In the rows, zero is written as 128.
Each named move below is a turn or a mirror, shown by a few rows before and after it. Which moves, in which order, take the first row of each later pair to the second? The first pair is answered.
P (before |-> after):
[135 172 148  98 131  73 148 147] |-> [152  94 166 161 153 120  83 152]
[129 160 120  95 112 124 147 126] |-> [140 102 134 141 127 159  97 132]
[170  96 115 113 117 134 148 141] |-> [170 103 114 106 115 132 156 141]
X (before |-> after):
[130 161 138 102 110  96 158 113] |-> [148  90 159 155 128 143 103 121]
[123 166 164 120 134 119 122 103] |-> [124 138 160 150 142 140  94 107]
[148 133 137 126 127 130 125 124] |-> [135 140 121 140 126 130 113 126]
J (before |-> after):
[161 151 145 102 122 112 162 135] |-> [175 130 162 108 126 120 152 136]
[123 146 112 107 119 131 140 128] |-> [143 102 140 121 126 148 123 126]
[143 130 142  93 120 134 150 119] |-> [143 127 144  94 121 132 149 116]
[111 148 129 147 144 126 119 128] |-> [119 134 137 151 146 133 114 127]
V (before |-> after):
[121 129 108 151 126 146  94 138] |-> [135 119 115 148 126 153  95 134]
[ 79 182  88  86  93  72 144 145] |-> [ 93 177  54  84  84 114 143 139]
[128 106 185 116 130  95 141 119] |-> [101 127 168 128 130  75 139 128]
[146 140 135 107 141 111 145 103] |-> [140 142 133 106 141 105 145 107]
Now pairs of rows:
Each pair is two moves apart.
[101 148 151 166 159  85 126 148] |-> [ 98 161  88 169 148 135 120 149]
V, V
[100 162 127 144 124 100 139 143] |-> [109 132 108 172 128 141 111 145]
V, P
[125 125  84 147 129 156 110 127] |-> [147  97 123 141 131 159 105 120]
P, J
[ 92 119 145 190 145  83 104 153] |-> [119 112 189 150 139  69 132 141]
X, J
[115 127 111 140 123 120 126 124] |-> [131 105 140 134 125 122 131 119]
X, P
[130 150  94 153 136 117 152 135] |-> [150 129 146 135 139 103 166 126]
X, V
[145 119 170 125 112 112 139 132] |-> [120 116 146 165 118 115 110 144]
V, X
[152 117 126  88 126 141 167 121] |-> [155  88 163 115 139 130 147 124]
P, V
[114 171  81 133  96 148 103 104] |-> [130 128 102 156 106 168  75 103]
P, J
[165  96 134 127 123 181 111 127] |-> [119 176 103  93 111 121 156 133]
V, J
[166  95 153 102 121 168 133 121] |-> [144 148 116  77 109 149 163 120]
J, V
[ 94 102 117 173 160 108  90 171] |-> [106  99  91 170 156 146  86 165]
V, V
[139 169 133  74 111 100 176 133] |-> [174 110 186  87 123 115 154 124]
J, P
[155  90 138 145 138 162 107 131] |-> [138 149 145  91 126 101 164 128]
V, P
[115 127 149 142 137  97 123 137] |-> [114 120 140 154 141 109 114 138]
V, J
[108 149 106 111 109 101 155 135] |-> [125  90 162 138 127 102 125 134]
J, V
[115 145  66 135 128 144 123 135] |-> [150  82 132 148 140 155 103 130]
J, V
[117 163 143 110 127  93 132 128] |-> [129 154 157 103 129  97 133 123]
X, P
[132 120 124 134 139 161 103 125] |-> [144 142 143  96 127 143 138 116]
J, X
[106 169  62 119 127 141 135 125] |-> [129 168 106  78 120 119 167 113]
J, P
[157 142 150  67 121 164 146 109] |-> [131 176 110  74 116 160 147 116]
P, J
[145  93 152 122 121 138 100 110] |-> [118 113 166 128 128  94 100 120]
V, V
[143 149 146 111 152  78 134 116] |-> [123 168 111 127 154  79 125 121]
P, J
[112 161 104 120 133 112 136 123] |-> [134 144  95 113 127 152 132 116]
V, V
[172 127 194  88 116 103 150 130] |-> [131  98 156 180 142 125  70 154]
V, X
[160  36 239 152 152 112 114 136] |-> [ 77 219  53  94 107  97 190 142]
J, V
[ 92 174 109 134 128  92 134 135] |-> [164 116 172  96 124 131 151 112]
V, X
[149 136 157 108 123  97 143 124] |-> [150 121 169 124 129  97 132 128]
V, J
[138 126 110 122 123 174 134 124] |-> [132 147 109 106 118 155 151 126]
V, J
[105 147  97 150 116 111 121 135] |-> [121 126  92 159 117 139 107 132]
P, V
[142 159 163  99 120 109 171 108] |-> [136 148 182 116 129  92 156 113]
J, V
[102 160  51 141 141 136 130 130] |-> [179  80 162 112 148 151 140 111]
X, P
[112 166  83 113 106 143 161 116] |-> [143  86 124 155 127 181 111 116]
P, V
[ 83 157 122 135 141  67 136 141] |-> [101 158  56 135 129 143 131 133]
V, V
[143 113 169 122 113 139 158 101] |-> [102 114 132 180 127 141 113 120]
V, X
[152 108 162 112 117 134 135 109] |-> [107 118 122 167 128 127  96 129]
V, X
[114  94 188 148 128 126 126 143] |-> [ 88 131 172 138 124  93 143 144]
V, P
[104 110 118 153 135 144  84 133] |-> [131  88 164 137 136 142  98 124]
P, J
[141 138 160 100 131  92 145 123] |-> [143 115 175 121 141  98 123 125]
V, J
[157 109 124 112 121 183 119 107] |-> [156 133 142  81 114 152 149 100]
P, V
[117 165  62 102 118 162 146 122] |-> [151 120  83 110 121 198 127 114]
V, P
[138 140  59 119  99 178 153 127] |-> [151 124  74 120 100 188 152 121]
V, X
[104 129 162 124 131  93 137 136] |-> [ 92 127 146 146 136  97 117 142]
P, V
[149 109 203 109 140 133 127 110] |-> [ 90 158 177 129 143  77 125 125]
V, V
[161 109 151 132 124 124 152 110] |-> [130 130 151 142 130  85 153 117]
V, V
[100 177  69 115 111 110 160 112] |-> [144  64 183 158 141 119 112 108]
J, V
[174  99 121 141 137 168 142 111] |-> [158 126  82 138 130 170 151 111]
X, V
[107  84 121 123 123 158 118 140] |-> [105  78 148 122 130 139 121 137]
V, V
[130 110 177  90 146  99 165 133] |-> [105 146 147  91 147  84 169 142]
J, V
[113 125 162 130 136  75 124 126] |-> [ 91 154  97 140 128  93 119 133]
V, V
[104 165  71 133 115 133 144 125] |-> [146  78 158 165 137 142 110 122]
J, V
[ 86 151 120 158 142 104 106 138] |-> [ 97 123 125 169 149 122  93 137]
J, V
[114 139 161  93  74 105 145 106] |-> [ 89 159 115 109  74 110 134 115]
P, J
[129  95 111 170 118 154  96 144] |-> [103 154  78 143 108 130 126 145]
V, J
[172 123 108  92  97 175 152 108] |-> [169 113 180  90 110 122 159 110]
V, V
[ 70 163 115 124 111  78 141 166] |-> [100 145 168  96 109  70 161 155]
J, P
[144 135  59 143 124 143  92 125] |-> [164 136  67 117 114 156 111 117]
P, V
[ 69 151 105 181 137  68 108 139] |-> [ 90 105 132 202 149  88  83 137]
P, J
[104 143 147 136 132  95 133 143] |-> [103 156  99 138 125 131 129 142]
V, V
[153 112 133 121 144 176  98 132] |-> [141 158 149  80 133 124 147 125]
V, P
[ 91 175 106 124 123 113 145 151] |-> [145  88 147 148 133 174 109 142]
V, J
[173  78 129 123 123 182 128 138] |-> [124 126  59 147 120 174 118 151]
X, P
[168  90  90 143 127 215  93 114] |-> [174 126  72 106 112 215 127 105]
J, V
[ 97 170  63 135 115 124 138 138] |-> [143  73 158 170 140 139  97 135]
J, V
[ 70 170 102 169 119  83 109 144] |-> [148  91 215 134 125  98 120 122]
X, P
[147 133 155 111 124 131 137 125] |-> [138 128 163 127 129 119 130 129]
P, V
[140  86 117 172 123 190  68 159] |-> [ 88 191  59 124 104 131 128 164]
V, J
[123  77 188 128 163  86  72 116] |-> [ 69 151  62 137 149 108  70 131]
X, V
[121 124  79 129 126 183 104 120] |-> [141 132  95  96 115 183 133 108]
P, V
[120  89 118 172 121 168  92 143] |-> [115 130  72 145 104 182 116 139]
J, V
[ 78 122 141 173 159  93  94 143] |-> [ 69 150 129 154 154  78 116 143]
J, P
[199  77 133  78 144 174 118 113] |-> [182 121 156  39 137 118 160 111]
P, V
[112 152  75 134 123 145 126 129] |-> [135 138  82 122 119 166 137 122]
V, P
[191  65 167 133 123 134  97 120] |-> [135 102 183 148 135  54  96 138]
V, V
[175 127 154 100 138 113 162 136] |-> [133 174  87 119 133 107 156 149]
X, P
[118 138  83 144 128 159 118 132] |-> [117 163  87 109 121 138 150 127]
J, P
[138 113 111 135 130 151 114 121] |-> [141 123 108 123 123 152 124 118]
J, V
[105 131 107 176 135 125  95 132] |-> [109 164  79 143 120 136 122 124]
P, V
[ 97 156 135 143 154 105 131 160] |-> [142 133 173 102 148 122 157 145]
V, X
[152  77 126 135 144 139  72 130] |-> [130 153 126  74 130  75 142 123]
V, P
[165 115  92 120 130 189 127 133] |-> [179  87 173 111 141 146 136 132]
V, V
[156  94 133 139 134 168 114 118] |-> [111 172 100 110 125 114 151 121]
V, J
[129 138 104  94 124 107 142 131] |-> [148 115 138  88 126 111 143 126]
J, P
[144 153  92 149 145 116 100 126] |-> [170 158 117 106 135 113 134 114]
V, X
[145  90 119 139 143 180 114 122] |-> [140  83 173 136 152 133 116 123]
V, V
[111 183 135 102 127  93 154 136] |-> [130 108 126 171 144 163  85 144]
V, P
[144  88 180 151 137 100 112 123] |-> [ 97 151 142 146 131  63 132 134]
V, J
[134 147  59  98  89 167 145 111] |-> [173  62 160 115 108 164 121 106]
J, V
[139  86 193 163 151  93 120 131] |-> [105 138 169 152 144  53 141 137]
V, P
[149  84 174 132 138 127 128 136] |-> [105 117 159 146 144  83 126 148]
V, V
[154  93 219  95 130 104 139 107] |-> [ 62 189  81 128 124  88 126 136]
X, P
[127 131 161 102 122  93 159 133] |-> [115 136 158 116 125  84 154 138]
J, V
[181 125 129  99 116 154 145 108] |-> [177 133 136  92 117 135 152 106]
J, V
[121 156 115 106  96 125 146 128] |-> [137 106 122 140 106 162 107 131]
V, P
[145  72 169 146 136 149 100 127] |-> [ 87 131  88 168 132 133  91 143]
X, P
[ 92 167  97 150 137  93 148 136] |-> [129 145  65 139 126 161 144 124]
V, V
[140 169 152  84 106  98 149 108] |-> [114 128 106 174 128 140  65 129]
J, X
[173 142 152  81 123 138 160 118] |-> [161  96 134 153 140 173  95 135]
X, V
[128 129  91 144 122 155 127 137] |-> [133 151 111 109 116 133 162 129]
J, X
[151  93 125 106 118 159 112 126] |-> [154 101 126  93 115 157 122 124]
J, X
[146 124 158 110 125 113 140 134] |-> [126 111 141 152 135 119 105 146]
V, X
[125 123 116 153 137 129  89 132] |-> [122 161  90 116 124 123 119 126]
P, V
[158 124 142 112 132 132 135 126] |-> [151 120 156 121 136 124 129 131]
V, P
[121 108 173 156 146  89 110 133] |-> [ 90 141 117 165 140  93 104 145]
V, V
[131 118  82 157 128 178  72 139] |-> [148 119  82 136 121 193  86 133]
J, V
[ 90 149  93 150 143 135 147 128] |-> [ 92 160 110 128 139 120 167 124]
J, X
[179  83 193 113 129 146 123 121] |-> [161 143 172  66 113 110 169 118]
P, J
[117 151 152 108 105 112 150 109] |-> [119 132 172 125 114 105 135 112]
J, V
[111 144 126  97 138 108 156 131] |-> [120  95 125 142 152 149 109 136]
V, P
[141 110 135 166 159 152 107 133] |-> [127 124 116 175 157 148 106 139]
X, P
[102 153 100 155 120 123 120 133] |-> [151 140 140 101 106 129 160 115]
V, X
[142 143 121 133 117  91 124 109] |-> [144 124 112 155 123 112 103 108]
V, P
[149 111 173  94 125 124 146 120] |-> [145  85 159 134 135 149 109 127]
J, P
[132 105 156 128 136 147 133 142] |-> [112 120 159 132 140 117 133 151]
V, V
[122 110 114 145 144 138  87 138] |-> [116 154  91 103 128 129 126 130]
P, V
[122 136  40 146 129 192 125 120] |-> [130 175  53  93 115 159 172 111]
J, P
[116 109 159 152 121 120  89 109] |-> [ 99 164 121 119 105 100 123 106]
P, V
[114 125  91 149 138 110 101 125] |-> [140 106  92 142 136 140 101 117]
V, V
[138 108  99 136 119 155 114 130] |-> [145 110 104 125 115 157 122 125]
J, V
[137 115 114  99 114 143 160 124] |-> [134 111 140  97 120 121 162 125]
V, V
[160  96 141 130 131 175 114 118] |-> [135 142  84 119 118 177 125 123]
X, V
[122 112 170 159 163 117  93 150] |-> [130 107 182 148 162 118 101 148]
P, X
[115 119  99 121 154 141  94 146] |-> [122 135  90  95 145 144 115 139]
P, V
[146 156 114  89 110 102 154 127] |-> [158  81 146 148 132 123  99 134]
P, V
[142 188 127  98  75 183 118 153] |-> [164 137 171 121  89 196  90 152]
P, V
[169 109  44 166 105 204  91 107] |-> [180 178  77  65  83 139 186  87]
V, P
[120 193 112  73 138  75 179 138] |-> [138 190  67  72 128 133 175 131]
V, V
[ 88 182 114 141 103 121 136 121] |-> [116 108 179 172 125 133 101 121]
J, V
[123  90 147 153 128 101  57 141] |-> [101 155  64 129 109 112  85 145]
J, V
[ 56 165 116 174 147  56 107 152] |-> [ 67 157  63 190 142 115  87 152]
V, P
[117  93 152 137 127 139 118 134] |-> [ 96 108 149 142 131 116 119 138]
V, V
[123 106 132 143 130 135 121 131] |-> [115 115 125 143 130 134 119 133]
X, P
[151  76 124 172 144 126 106 135] |-> [171 103 157 108 130 102 162 118]
J, X
[117 114 136 161 138 122  91 137] |-> [137 132 166 106 125  98 139 122]
J, X
[146  95 159 119 130 120 124 122] |-> [149  91 151 131 131 132 112 122]
J, X
[138 137 149  97 106 130 139 105] |-> [135 111 169 124 115 124 117 111]
P, V
[181 100 201 113 132 152 141 126] |-> [117 144 203 132 143  69 145 144]
V, V
